In the rows, zero is written as 128.
First come named turns, each shown by rows before and after it. For each pair of rows after them, which turns, in which order, take the first row to the second? The first pair is done for you.
j_269 (before => after):
[125 148 122 126 110 140 139 128 154 129 137 109 137 125] => [128 143 124 123 102 145 141 130 157 132 143 115 135 122]
[120  95 124 132 160 105  92 115  88 130 141 186 126 150] => [111  91 125 128 165 111  91 112  92 128 137 180 133 151]
[145 105 130 105 137 114  97 103 146 131 118 132 121 167] => [145 105 131 104 136 114  96 103 143 129 113 130 128 163]
[110 114 138 109 143 121 122 126 132 124 131 124 144 136] => [114 118 145 107 141 133 126 127 137 123 134 138 142 132]
j_27 (before => after):
[130 122 145 132 125 128  95 106 144 131 131 154 131 145] => [159 136 137 155 119 120 127 120 120 139 117 123  93 116]
[131 157 138 151  76 145 127 110 156 157 129  96 106 112] => [116 140  97 140 146 132 135 150  63  93 127 135 121 105]
[102 124  99 119 174 116 140 139  87  94 102  95 168 136] => [ 99 127 130 108 126 128 110  97 179 137 116  98 176 167]
[ 82 142 103  87 144 159 138 177 158 117 134 114 167 118] => [ 99 155 113 106 107 154 157 168 173 140 128  84 149 108]
j_856 (before => after):
[158 153 104 155 127 100 136 134  66 116 121 113  88 113] => [154 155 139 133  75 135 143 113 163 152 134  85  93 119]
[118 117 118 106 152 126 130 162 104 120 130 169 126 125] => [143 119 134 119 117 131 141 157 125 148 136 172  92 112]
[148 148 117 148 114 122 150 132 134 124 114  92 124 111] => [134 146 113 136 116 128 155 128 143 116 113  81 145 123]
[120 136 124 126 131 104  88 118 115 147 126 134 137 137] => [129 142 127 131 123 104  89 115 120 156 127 132 118 130]
Now pairs of rows:
Between the rows of a pair lie 2 to 4 turns.
[126 151 111 139 109 130 144 135 140 131 100  47 129 123] => [118 113 153  96 121 156  99 124 161 135 148 193 131 134]	j_27 then j_269 then j_856 then j_27
[131 113 114 141 171 120 101 120  77 107 124 163 139 141] => [148 140 121 134 120 149 171 120 157 126 106  67 130 115]	j_856 then j_856 then j_27 then j_856
[129 166 129 117  79 142 164 124 159 141 134  96  65 135] => [ 77 127 113  83 156 145 143 145  98  82 150 165 111 146]	j_27 then j_27 then j_27 then j_27
[ 69 139 114  84 168 121 157 150 113  93 125  71 194 141] => [100 159 110 109 144 118 187 153 113 105 115  28 160 124]	j_27 then j_27
[124 135 109 118 125 129 148 143 120 107 104  90 147 129] => [153 124 124 130 111 128 136 146  99 120 124 161 101 113]	j_856 then j_856 then j_27 then j_856
[165 127 126 149 118 123 152 194  89 109 102 140 107  72] => [103 117 127  90 133 153 144 182 150  93 102 102 184 101]	j_856 then j_856
[ 95 132 160  90 122 146 107 133 177 125 132 127 187 144] => [142 132 176 132 104 130  93 139 129 142 146 203 112 128]	j_269 then j_856 then j_856 then j_27
[126 139 142 157  96 109 102 102 167 173 122  84 138 148] => [108 135 130 127 109 130 143 122 178 152 118  53 170 132]	j_27 then j_856 then j_856
[169 150 125 146 114 139 150 153 112 132 120 129  85  88] => [ 98 131 130  86 148 150 105 128 163 121 130 126 179 141]	j_27 then j_27 then j_856
[111 132 172 112 104 149 104  82 225 162 117 139 133 162] => [ 77 104 131  87 199 138 103 125 116  89 127 191 168 156]	j_27 then j_27
[172 123 130 173 113 130 114 116 100 152 115 147  69 104] => [147 130 132 142  87 152 140 104 172 158 107  78 109 108]	j_856 then j_27 then j_27 then j_27
[131 126 139 137 152 101 103 115  72 118 124 163 114 129] => [100 125 159  93 124 138 109  99 171 133 126 132 161 147]	j_856 then j_856
[119 123 108 162 155  76  95 138 107  91 121  71 154  99] => [154 132 148 180  91  84  71 108 164 145 140 122 104 104]	j_27 then j_856 then j_856
[109 157 113 114  85 142 175 126 199 135 126  20 170 140] => [100 124  80 118 172 124 184 180  53  60 137 116 162 118]	j_856 then j_856 then j_856 then j_27
[164 134 154 163  81 131 167 153 151 161 133 101  92 113] => [118 123 124 119 134 134 181 169 137 113 118  53 161 120]	j_856 then j_27
[138  90 112  99 173 116 177 188  73 114 156 143 154  92] => [ 93 105 126  97 169  99 107 134 133 144 140  82 220 152]	j_27 then j_856 then j_27 then j_856
[139 127 127 145 139 111 106 116  94 136 131 159 105 139] => [126 139 120 130 131 124 143 114 142 130 117  70 145 138]	j_856 then j_856 then j_27 then j_856
[110 112 110 101 163 142 145 138  99  91 139 153 170 119] => [ 97 122 111 104 158 125 121 124 109  93 127 128 185 136]	j_27 then j_856
[150 132 151 154  95 138 124 111 142 151 154 143  87 110] => [107 108 145 124 145 133  94 107 110 117 160 185 130 131]	j_27 then j_27 then j_856 then j_856
[110 152 169 104 115 161 109 137 231 108 146 110 179 164] => [ 86 135 142 116 178 126  65 146 138  74 141 152 195 187]	j_856 then j_27 then j_27 then j_27
[154 145 104 139 124 126 191 182  95 100 116 118 117 104] => [171 145 127 138  89 137 186 177 126 120 129 155  98 104]	j_27 then j_27 then j_27 then j_856
[137 157  96 163 151  84 147 141  58 115  97  53 126 129] => [147 166 109 165 114  98 152 126 114 148  95  18 123 131]	j_856 then j_269
[156 129 125 143 134  82 148 145  47  68 116  88 131 120] => [166 126 175 146  80  94  70  82 136 137 136 144 113 159]	j_27 then j_856 then j_27
